(in the rows, 128 means zero)
Families of rows that turns and mirrors carry onto each other, the same ones carrying the whole set onto itself: the rest of each named row's family, in list order
4 families of 8 rows
Q_403: [110 115 121 108  99 108 138 138]
Q_624: [127 119 138 154 116 118 118 107]
Q_389: [125 118 149 157 116 130 158 130]
Q_877: [114 118 116 117  89 106 138 143]
Q_718: [117 125 150 158 104 131 157 133]
Q_983: [113 118 139 160 109 123 122 108]
Q_562: [109 122 117 120 101 105 130 146]
Q_865: [129 106 117 121  84 103 125 123]
Q_715: [138  98 146 122  80 106 135 131]
Q_840: [126 131 149 150 112 127 161 137]
Q_406: [129 113 156 165  98 126 138 118]
Q_774: [119 108 135 164 118 122 130 111]
Q_683: [111 134 129 146 125 124 140 125]
Q_845: [141 101 147 133  78 103 132 141]
Q_437: [118 115 138 157 121 123 128 110]
Q_726: [125 106 127 128  91  99 110 128]
Q_131: [142 102 132 125  76 106 140 132]
Q_744: [122 108 119 122  84 101 121 129]
Q_660: [129 112 132 122  79 108 150 149]
Q_553: [110 125 134 152 126 128 146 125]
Q_855: [143 115 157 158 104 122 141 119]
Q_375: [102 131 133 153 116 128 141 125]
Q_10: [118 116 110 115  90 106 140 136]
Q_34: [136 102 136 127  73 102 133 134]
Q_408: [123 103 127 116  92 103 118 122]
Q_711: [125 116 137 125  88 108 153 158]
Q_69: [131 104 149 167 108 124 144 120]
Q_473: [133 109 154 163 112 125 140 116]
Q_248: [120 114 143 162 115 130 160 132]
Q_913: [130 112 126 119  81 109 155 144]
Q_917: [108 118 127 158 125 126 145 125]
Q_310: [125 111 140 114  87 111 155 148]

Which other rows belong to the same family as Q_389? Q_877, Q_437, Q_744, Q_660, Q_553, Q_34, Q_473
Which other rows belong to the same family as Q_131? Q_865, Q_774, Q_10, Q_69, Q_248, Q_913, Q_917
Which other rows belong to the same family as Q_711? Q_624, Q_562, Q_840, Q_683, Q_845, Q_726, Q_855
Which other rows belong to the same family as Q_403? Q_718, Q_983, Q_715, Q_406, Q_375, Q_408, Q_310

Families of rows that turns and mirrors carry onto each other, the same ones carrying the whole set onto itself: the rest of each named row's family, in list order
5 families of 8 rows
Q_858: [145 137 152 124 137 144 147 126 108 141 127]
Q_215: [130 140 129 138 156 130 114 112 133 122 152]
Q_451: [126 119 140 114 132 150 145 115 120 120 144]
Q_471: [139 146 134 129 145 133 123 109 150 141 144]
Q_759: [141 163 130 114 137 108 129 114 110 132 112]
Q_474: [129 127 123 126 114 132 150  94  93 129 106]
Q_57: [140 122 141 121 142 149 139 129 124 144 134]
Q_189: [146 132 123 135 160 110 126 103 138 134 142]
Q_58: [114 113 111 147 130 145 132  93 127 143 132]
Q_944: [150 140 129 161 154 136 121 101 110 127 130]
Q_46: [134 145 130 138 161 126 124 108 142 142 139]
Q_893: [139 130 123 135 149 140 125 110  83 118 137]
Q_575: [147 138 131 127 145 117 132 109 152 139 135]
Q_997: [120 108 128 145 138 140 145 100 123 144 148]
Q_263: [148 155 128 128 131 109 128 114 112 125 100]
Q_92: [113 112 104 138 125 137 119 100 116 128 139]
Q_133: [121 140 128 114 112 116 126 104 144 127 137]
Q_301: [134 151 109 136 130 105 106  99 107 126 130]
Q_124: [121 125 125 146 124 131 140 104  83 129 111]
Q_543: [123 125 105 149 132 105 127  88 128 128 120]
Q_975: [118 123 126 113 115 114 152 113 125 142 117]
Q_833: [121 128 137 134 107 138 141 111  94 132 110]
Q_184: [149 159 141 117 145 113 142 109 109 127 113]
Q_888: [117 135 133 113 125 105 140 118 138 132 116]
Q_491: [150 125 126 156 142 143 125  96  95 133 136]
Q_177: [118 129 124 109 111 116 148  97 130 142 130]
Q_369: [132 135  96 140 136 112 115  87 126 130 123]
Q_650: [122 128 117 130 126 126 143  97  83 121 111]
Q_940: [119 111 120 144 134 150 137  90 121 131 143]
Q_470: [144 133 119 148 159 144 128 104  92 130 122]
Q_962: [128 138 154 119 135 147 151 117 106 132 132]
Q_402: [127 138 118 149 126  99 127  85 110 121 118]
Q_302: [131 130 120 113 105 126 137 102  93 123 121]
Q_423: [128 126 148 123 143 153 153 117 120 132 128]
Q_42: [141 144 127 149 160 144 118 108 102 120 125]
Q_727: [135 146 105 143 131 104 120  86 115 139 118]
Q_684: [158 148 139 127 140 123 132 114 111 114 108]
Q_247: [118 139 134 118 115 114 145  99 143 140 124]
Q_621: [109 112 120 142 127 126 135 101 122 151 144]
Q_88: [147 158 147 112 136 119 132 114 109 117 134]

Which other rows belong to the same family as Q_575? Q_858, Q_944, Q_997, Q_263, Q_124, Q_543, Q_975
Which other rows belong to the same family as Q_474? Q_58, Q_46, Q_184, Q_470, Q_423, Q_727, Q_247
Which other rows belong to the same family as Q_962? Q_471, Q_759, Q_177, Q_369, Q_650, Q_940, Q_42

